The rows below fall into families. The same turns and mirrors carry the whole set onto itself and the rows of a family onto each other. For each named row, which other rows are in its family? Write them in the order they are listed.
These 32 rows form 4 families of 8 rows each.
bevo: +3.05,+2.18,-4.81,-1.77,+0.76,-2.74,-2.78,+3.61,+2.07,-0.80
puna: -0.24,-1.01,+0.00,-5.06,+2.83,+4.22,+1.34,-0.61,-1.60,+1.77
mumop: +0.20,+3.33,+1.49,-3.89,+3.00,-3.80,+1.60,+0.19,+3.25,+2.93
ponaz: +0.57,-0.02,-2.00,+3.20,-2.21,-5.54,-1.97,-0.34,+3.76,-0.47
kobos: +0.93,-0.54,-1.06,-5.56,+3.14,+4.77,-0.53,-0.87,-0.60,+1.41
Moz: +0.41,+2.51,-5.21,-1.24,+1.25,-3.59,-3.42,+3.32,+0.86,-0.13
genot: +2.13,+1.91,-4.36,-3.44,+1.94,-3.66,-2.37,+3.69,+1.69,+0.03
Tudav: -1.87,+3.64,-2.67,+0.14,+1.96,+3.14,-1.01,-3.29,+4.15,+0.58
logap: +0.86,-1.02,+0.01,+3.44,-0.79,-6.09,-2.42,-0.93,+2.89,+1.32
tufu: +2.39,-6.36,-0.93,-1.61,+0.23,-3.58,-0.68,+1.56,-1.48,+0.94
kapi: +0.06,+2.44,+1.47,-2.97,+4.82,-2.82,+2.16,+0.22,+3.42,+2.29
Fonif: -0.43,+3.40,+1.74,-1.92,+3.74,-3.01,+1.60,+0.16,+4.20,+3.07
daz: +3.28,-4.40,+0.18,-1.89,-0.98,-4.02,-0.55,+0.56,-3.05,+1.33
geso: +0.69,+0.30,+0.06,+2.94,-1.92,-5.68,-1.58,-0.32,+4.07,-0.64
ropap: +0.72,-4.26,-3.84,-0.17,-3.20,+1.62,-2.46,-1.09,-2.05,-1.69
mig: -2.91,+3.42,-2.36,-0.23,+1.78,+2.71,-0.11,-1.47,+5.45,-0.11
Kupig: -0.23,-1.17,-2.08,-4.81,+2.65,+4.38,+0.58,-0.66,-1.85,+2.08
Dalu: +2.60,-4.80,+0.97,-1.11,-1.11,-4.83,+0.54,+0.95,-1.48,+1.07
Repem: +0.20,-3.52,-3.55,+0.97,-4.24,+1.64,-3.13,-1.18,-1.16,-0.90
Sagim: -0.49,-0.44,-1.00,+3.25,-2.32,-6.10,-0.43,-0.25,+2.93,+0.06
kuro: -0.13,-3.37,+3.06,-0.85,-0.58,+2.34,+2.51,-4.36,+1.23,+1.58
Kuges: +1.69,+2.35,-4.76,-3.45,+1.49,-3.28,-2.94,+2.65,+2.20,-1.56
vulun: -1.99,+5.45,-1.22,-0.49,+0.42,+2.29,-0.28,-2.47,+3.71,+0.34
vimog: +0.16,-4.14,-3.69,+1.79,-2.37,+2.64,-2.30,-1.37,-0.86,-1.69
duner: -0.40,-4.57,-4.00,-0.07,-3.24,+1.36,-2.51,-3.22,+0.26,-1.28
zar: +2.23,-4.49,+0.67,-2.19,-1.25,-4.45,+0.02,+2.31,-1.98,+0.84
dut: -2.20,+4.07,-3.09,-1.04,+1.71,+3.64,-1.53,-1.69,+3.90,+0.25
non: -1.74,-2.79,+2.41,+1.27,-1.13,+2.39,+1.43,-4.71,+0.41,+1.25
gugib: +0.65,+3.85,+1.69,-2.06,+4.03,-2.63,+1.63,+2.32,+1.84,+2.56
gilef: -2.65,-3.05,+2.64,-0.17,+0.05,+1.47,+2.06,-4.68,+0.17,+2.25
Nuta: -0.42,-0.05,-1.92,-5.47,+1.43,+4.81,+1.60,-0.18,-0.69,-0.04
lami: -1.33,-3.18,+2.66,+1.40,-0.88,+1.88,+2.06,-3.68,+0.07,+2.72

Same family as dut: puna, ponaz, genot, Fonif, ropap, Dalu, non
Same family as zar: Tudav, kapi, geso, Kupig, Repem, Kuges, lami
Same family as Sagim: bevo, mumop, kobos, daz, mig, vimog, gilef

The rows below fall into families. The same turns and mirrors carry the whole set onto itself and the rows of a family onto each other. For each named row, which other rows are in its family? Write them in the order they are listed.
These 33 rows form 11 families of 3 rows each.
gat: +5.68,-0.39,-7.78,+0.05,-2.72,+5.41,-6.08,+2.12
Poze: +4.87,-1.91,-5.17,-4.67,-0.03,+4.57,-5.79,-0.31
saso: +5.59,+1.45,-3.57,-4.47,-6.24,+0.15,+0.56,+0.27
betu: +7.94,-1.54,-7.38,-2.04,-1.68,+4.71,-1.83,+1.37
sozar: +3.12,-2.61,-4.76,+2.43,-3.92,+1.16,+1.97,+1.43
puzet: +0.42,-2.37,-2.45,+2.83,+0.29,+0.95,-3.10,+3.94
viz: +4.29,-1.03,-4.22,+2.91,-3.96,-0.16,+2.23,+1.44
sazez: +7.36,-1.03,-3.21,-0.80,-0.02,+4.51,-7.36,-0.03
Nabor: +5.71,+2.75,+0.38,-2.89,-3.96,-2.73,-3.00,+0.28
ton: +2.05,+0.58,-4.41,+3.02,-5.02,-1.71,-2.65,+5.11
Raris: +0.56,-0.44,-4.65,+3.91,-5.59,+0.94,-2.06,+2.02
pir: +5.16,+3.07,-1.41,-4.72,-4.83,-2.18,-2.39,+1.02
ketu: +1.07,+0.14,-1.21,-4.87,-4.59,-0.46,-2.43,-0.98
bofi: +4.18,-1.08,-7.15,+1.54,+2.31,+2.60,-4.85,-0.62
lus: +5.82,+0.00,-4.49,-3.67,+1.20,+3.47,-6.87,+3.19
vaze: +9.22,-0.24,-4.19,-1.39,+1.10,+2.75,-6.06,+1.22
bod: +4.00,+3.50,-3.83,-3.83,-7.45,+0.70,-4.26,+0.84
lubo: +6.06,+0.18,-7.80,+1.24,-1.87,+2.08,-6.01,+5.35
vog: +0.04,+0.75,-2.94,+1.57,-2.24,-2.58,-1.13,-1.43
vukiz: +3.55,-2.09,-1.68,+4.74,-0.55,-0.59,-1.72,+1.58
nep: +6.29,-0.17,-5.66,-3.81,+0.48,+3.57,-7.05,+1.32
garak: +1.64,+2.13,-0.90,-4.10,-4.71,-2.26,-3.27,+0.38
Zir: +5.09,+3.43,-4.41,-5.15,-1.45,-0.44,-4.70,-2.15
niz: +5.54,+3.59,-4.76,-3.31,-5.71,-1.08,-5.07,+4.15
Mib: +2.15,-2.44,-0.69,+4.38,-2.07,+0.98,-3.21,+0.17
Fudeb: +1.73,+2.19,+0.06,-4.16,-3.32,-1.90,-3.77,+2.45
Povud: +7.53,+2.42,-3.61,-3.92,-5.32,-0.39,-0.20,+0.36
Zos: +1.89,-1.77,-3.03,+4.29,-1.94,-0.60,-0.23,+2.91
tima: +0.21,-2.88,-3.93,+3.62,-0.58,+0.97,-2.92,+2.09
Fel: +4.48,+1.90,+1.10,-2.89,-4.86,-0.38,-4.70,-0.91
nafo: +8.98,-1.18,-7.36,-0.01,-0.88,+3.52,-1.59,+1.67
Fil: +8.26,-0.43,-6.43,-1.18,+0.97,+3.71,-5.21,+2.61
Sabak: -0.14,-4.28,-3.71,+1.58,-0.99,+2.41,-2.18,+0.29

Same family as nafo: viz, Povud
Same family as Zos: pir, Fil
Same family as Nabor: vaze, vukiz
Same family as Fel: sazez, Mib
Same family as gat: Raris, bod
Same family as niz: ton, lubo
Same family as puzet: lus, Fudeb

The rows below fall into families. The same turns and mirrors carry the whole set onto itself and the rows of a family onto each other. For each named row, which other rows are in its family? Write them in the order they are listed.
These 32 rows form 4 families of 8 rows each.
gode: -2.47,+1.67,-1.62,+0.01,-1.14,+2.51,+2.31,-0.48,+3.46,+0.92,-6.18,+1.18,-2.28
figav: +0.06,-0.75,+1.54,+6.61,-1.73,-2.56,+0.19,+0.44,-2.59,-2.23,+1.51,-0.80,+0.42
Devaz: -1.27,+2.45,-6.16,+2.49,+0.58,-0.49,-3.07,+1.76,-2.85,-0.76,-0.28,+1.41,+3.90
lazi: -2.33,+2.01,-4.82,+2.85,+1.38,-1.16,-3.14,+0.28,-4.34,-1.85,+1.62,+1.05,+2.31
mit: +1.94,+0.80,-5.34,-4.82,+2.33,+3.88,-1.12,+1.55,-0.79,+3.21,-0.91,+0.04,+1.25
tak: +4.74,-0.95,-1.61,+3.41,+2.27,+0.33,-1.98,+0.52,-4.63,+0.12,+4.44,-2.23,+1.58
biki: +3.33,-2.05,+0.19,+0.07,+2.16,+0.24,+5.84,+2.74,-2.16,+2.55,+0.33,+2.27,+1.08
gav: -0.25,-0.86,+2.36,+7.62,+0.46,-0.33,-0.62,-1.56,-0.94,-1.93,+0.35,+2.61,-0.31
poz: -0.21,-1.61,+3.28,+6.45,-1.47,-0.72,-0.31,-2.31,-0.91,-2.54,-1.44,+0.61,-0.99
Poga: +2.27,+0.40,-4.62,-5.64,+0.64,+3.14,-0.39,+1.05,-0.66,+2.68,-2.62,-2.38,+0.56
bav: +5.28,-2.18,+3.19,+2.50,+0.26,+1.76,+0.20,-0.70,+3.39,+0.32,-3.78,-2.15,-3.05
Dop: -1.12,+3.08,-3.62,+3.43,-1.02,+2.55,-4.90,-2.34,+1.41,-1.33,-2.18,-3.57,-2.00
fedeb: -2.69,+3.10,-6.41,+0.90,+0.96,+1.05,+0.59,+1.07,-4.18,+0.80,+1.97,+0.65,+2.19
resa: +3.13,-3.17,+4.07,-0.54,+0.38,+3.65,+1.91,-2.12,+1.37,+1.47,-1.95,-1.15,-3.61
vuf: -0.98,+3.32,-2.11,-0.31,-1.66,+0.04,+0.29,-1.79,+1.68,+1.17,-3.67,+4.92,-3.31
keriv: +2.45,+0.80,-2.73,+1.97,-2.34,+3.79,-5.78,-2.82,+2.49,-1.83,+0.16,-2.14,-1.20
Pog: +4.63,-2.16,-2.66,+1.24,+3.19,+2.65,-2.39,+2.30,-4.03,-0.49,+1.39,-4.93,-0.54
sive: +1.44,-0.12,+1.79,+6.75,-2.80,-2.30,+1.33,+0.99,-1.25,+0.14,-1.98,+2.83,-0.11
Zukel: -2.22,+2.97,-0.75,+2.33,-1.75,+0.21,+3.51,-2.02,+3.16,+1.66,-3.27,+3.56,-0.08
losem: +4.45,-3.20,+3.13,+1.82,+4.02,+2.95,+0.87,+1.79,+2.07,+2.98,-1.97,-0.85,-2.69
Bepid: +3.04,-3.89,-0.26,+2.47,+2.51,+2.88,-1.28,+1.06,-3.41,-0.27,+1.48,-4.61,+3.58
Keni: +0.98,+0.83,-4.68,-3.55,+4.10,+5.07,-0.69,-1.08,+0.35,+1.07,-0.03,-3.90,-0.67
zum: +3.86,-2.97,+2.97,-1.06,-0.14,+4.10,+1.45,-0.72,+2.58,+2.22,-3.84,-0.41,-1.72
pabi: +1.04,+1.55,-1.01,-0.68,+2.21,+2.04,+4.82,+3.31,-1.77,+2.23,-0.42,+2.16,+4.39
gonu: +4.33,-4.75,-0.17,+1.82,+2.93,+0.90,-1.14,+2.33,-4.28,+0.24,+0.43,-3.26,+1.77
Tol: +1.60,-0.39,-2.69,+2.39,+0.27,+4.65,-6.23,-1.97,+1.71,-2.05,-1.34,-3.64,-1.31
tafal: -1.75,+4.13,-5.97,+1.38,-2.69,-0.12,-0.20,-1.52,-2.86,-1.81,+0.19,-0.34,+2.21
nup: +2.48,+1.59,-4.60,-3.29,+2.99,+5.34,+0.61,-0.30,+1.56,+3.57,-3.29,-0.51,-1.25
gosa: -2.66,+3.86,-1.79,-0.09,-2.16,+2.32,-0.15,-3.03,+2.40,+0.19,-3.04,+3.71,-1.34
rupa: -0.59,-1.31,+0.56,-0.08,+3.42,-0.65,+4.65,+2.30,-4.01,+2.35,-2.53,+2.39,+1.48
fad: +1.37,-0.72,-1.96,+4.16,-1.05,+0.75,-4.36,-3.05,+0.78,-1.28,-1.36,-3.32,-5.20
tolu: +0.33,-0.33,+0.68,-0.60,+0.61,-1.51,+4.69,+1.12,-3.41,+2.66,-1.10,+4.08,+1.78

Same family as mit: lazi, poz, zum, gonu, Tol, gosa, tolu
Same family as fedeb: figav, biki, bav, Dop, Pog, Zukel, nup
Same family as fad: gode, tak, sive, losem, Keni, pabi, tafal

The rows below fall into families. The same turns and mirrors carry the whole set onto itself and the rows of a family onto each other. For each named row, which other rows are in its family? Write them in the order they are listed.
These 32 rows form 4 families of 8 rows each.
sefov: -5.25,+0.11,+0.62,-1.28,+3.35,-0.90,-4.96,-1.77,-5.11,+1.30,+0.79,-4.11,+3.16,+4.16,-0.10,-1.19,+0.54,-3.32,-0.81,-3.14
nuro: -5.34,+4.84,-0.99,+0.47,-1.65,-1.95,-2.26,+0.63,-1.54,+3.30,+2.76,-5.19,-2.58,+2.69,+2.23,+3.11,+0.38,-2.71,-1.99,-2.66
kav: +2.26,+2.51,-6.36,+0.55,-0.23,-1.92,+2.21,+3.34,+3.84,+4.70,-1.98,-1.64,+1.19,+1.71,+1.44,+3.42,+4.15,-3.34,+1.71,+2.40
vate: +2.02,+1.65,-7.47,-1.05,+0.09,+1.29,+1.43,+3.29,+1.65,+3.66,+0.44,-2.36,+2.29,+3.03,+1.03,+5.01,+2.98,-1.94,+1.43,+1.41
Mik: -2.04,+5.01,-2.09,-0.24,+0.52,-0.17,+3.57,+1.45,+2.53,+4.47,-0.16,-1.18,+0.44,-1.37,+4.90,-0.10,+1.45,-3.89,-5.95,-0.31
mopif: -1.59,+0.60,-3.77,+0.99,-1.82,-2.98,-2.33,-0.20,-0.37,+4.30,-0.96,-3.83,-2.27,+3.95,+0.22,+4.00,+0.97,-3.28,+6.88,+1.83
Lokem: -3.65,+0.49,-0.86,-2.67,+5.90,-0.92,+0.23,-0.85,-0.89,+1.08,-4.69,+2.80,+3.59,-0.46,+0.41,-3.71,+0.60,-4.42,-5.32,-0.37
Nug: -3.09,+5.32,-4.05,-3.01,+0.93,-1.42,+2.70,+0.82,+1.37,+4.00,-2.73,-0.95,-0.81,-0.35,+1.57,+0.33,+1.36,-4.10,-7.40,+0.84
mebof: -3.87,-0.39,+1.04,-2.66,+4.30,-3.20,-1.79,-1.52,-1.67,+1.34,-4.66,+0.30,+5.69,-2.28,+2.01,-2.77,+0.19,-3.33,-3.85,-0.11
nadiv: -2.22,-0.06,+0.09,-1.65,+4.45,-1.05,-3.60,-3.30,-1.25,-1.48,-2.55,+2.77,+2.06,+1.84,-0.77,+1.68,-1.06,-1.08,+7.62,-0.07
lume: +4.23,+2.82,-4.28,-0.91,+3.82,+2.14,+1.07,-0.48,+0.78,+1.20,-1.88,+5.52,+2.61,+0.37,+2.52,+0.05,+4.18,-2.69,+2.02,+2.24
reko: -1.40,+6.32,-2.29,-2.90,+0.52,-2.34,+1.29,-1.22,+0.57,+4.33,-2.70,-0.45,-0.09,-3.01,+4.49,-1.44,+2.18,-3.76,-5.99,+1.28
Lizat: -3.14,+4.40,-3.99,+0.81,+0.93,-1.02,-1.66,-0.01,+0.53,+8.13,+3.05,-3.15,-4.30,+3.10,+3.59,+1.34,+2.39,-1.29,-2.13,-2.58
moko: +1.41,+3.91,-2.36,-1.23,+6.30,+2.33,+3.44,-1.64,+4.12,+4.86,-2.15,+4.67,+2.57,+0.41,+1.71,+0.93,+2.80,-0.81,+0.39,+1.21
Niba: -2.15,-0.50,-0.25,-1.41,+7.10,-0.87,-3.00,-4.48,-0.38,+4.11,-4.16,+4.37,+0.53,-0.33,+0.73,-1.18,+0.06,-0.40,+6.05,-0.05
motuz: -0.88,+4.66,-5.06,-1.28,+2.00,-0.02,+1.18,+1.87,+3.85,+6.18,+0.55,-2.60,+0.47,+3.20,-0.37,+6.96,+2.53,+0.77,+0.47,-0.30
ladat: -4.49,-1.17,+3.16,+0.33,+6.03,-3.11,-2.15,-2.22,+0.61,+2.33,-2.86,+4.14,+4.56,-0.41,+2.04,-0.22,-0.26,-0.77,-2.62,-0.69
Sabe: -2.77,+0.17,+0.72,-0.12,+5.63,-1.19,-0.44,-0.46,-0.31,+1.70,-3.02,+3.00,+3.52,-2.87,+4.01,-4.83,+1.04,-3.87,-3.12,-1.90
niriz: +2.17,+2.49,-3.80,-2.36,+5.79,-0.53,+0.65,+0.27,+3.07,-0.02,-4.15,+5.14,+3.73,-1.85,+1.34,-0.03,+2.70,-1.17,+2.65,+0.45
femel: -5.57,+5.22,-3.32,-2.15,-0.40,-1.67,-2.54,-0.82,-3.01,+3.48,+0.53,-4.17,-4.61,+3.78,-0.37,+1.42,+0.58,-3.65,-2.91,-1.60
Malen: -2.41,-1.68,-4.32,-1.47,-1.30,-2.43,-3.71,-0.05,-1.85,+2.81,-1.60,-3.28,+0.02,+2.28,+0.04,+5.56,-1.04,-1.20,+6.17,+1.74
nevo: +1.46,+4.02,-8.26,-2.34,+1.19,+0.54,+2.73,+2.36,+4.29,+4.56,-1.06,-1.82,-0.35,+0.33,+2.11,+2.83,+2.14,-1.62,+2.28,+0.51
mov: +3.11,+1.11,-2.09,+0.98,+4.44,-1.27,+0.87,+0.43,+2.26,+0.83,-3.89,+4.97,+4.37,+0.74,+1.08,-0.28,+4.51,-3.64,+2.71,+2.31
Vomek: -6.15,+0.31,-0.17,-1.83,+4.63,-1.24,-5.00,-2.50,-5.26,+0.69,-1.40,-0.48,-0.16,+3.75,-1.46,-2.58,-0.07,-3.96,-0.84,-2.86
Kepi: -2.71,+6.80,-2.66,-1.39,-0.46,-0.06,-1.89,-1.46,-2.89,+4.36,+2.73,-4.90,-2.56,+3.43,+2.37,+0.11,+2.58,-3.77,-2.86,-1.80
Marel: -0.71,-0.79,+0.52,+1.45,+2.81,-2.29,-3.60,-3.11,-1.95,+0.47,-2.82,+2.70,+0.97,+3.14,-0.06,+0.26,+1.27,-3.61,+7.89,+1.69
Zele: -2.88,+1.49,-4.33,-1.62,-0.19,+0.03,-1.49,-1.27,-0.02,+3.12,+0.56,-4.27,-2.12,+4.06,-0.02,+4.50,-1.58,-1.50,+7.23,-0.03
til: -4.48,+0.26,-2.92,-1.45,+2.74,-3.17,-5.25,-1.09,-0.68,+5.43,-1.43,-2.85,-1.52,+2.42,-1.33,+4.86,-0.17,+1.17,+6.12,-1.52
miv: -6.41,-1.63,+1.29,+1.48,+3.97,-0.69,-4.27,-2.67,-2.50,+4.82,+2.09,-2.17,+0.28,+5.27,+1.07,+0.52,-1.01,-1.43,+0.99,-3.10
Nesa: -0.18,-0.56,-1.16,-1.32,+2.46,-1.66,-3.91,-3.83,-2.72,+0.38,-3.87,+4.57,+0.27,-0.40,+1.50,+0.54,+0.19,-2.04,+6.82,+2.58
dinu: -1.19,+4.74,-2.13,-0.34,+3.08,-3.40,+0.42,+0.40,+3.66,+5.79,-1.98,+2.99,+0.00,-2.59,+4.54,+0.53,+3.12,-0.70,-5.70,-0.26
dilus: -6.06,+0.04,+1.79,+0.49,+3.41,-2.96,-6.28,-1.25,-4.48,+0.53,-0.04,-0.94,+0.55,+1.24,+1.30,-1.71,+0.02,-2.63,+0.94,-4.30

Same family as kav: mopif, Lokem, Nug, femel, mov, Vomek, Marel
Same family as Mik: nuro, nadiv, Sabe, niriz, nevo, Zele, dilus
Same family as Lizat: moko, Niba, motuz, ladat, til, miv, dinu

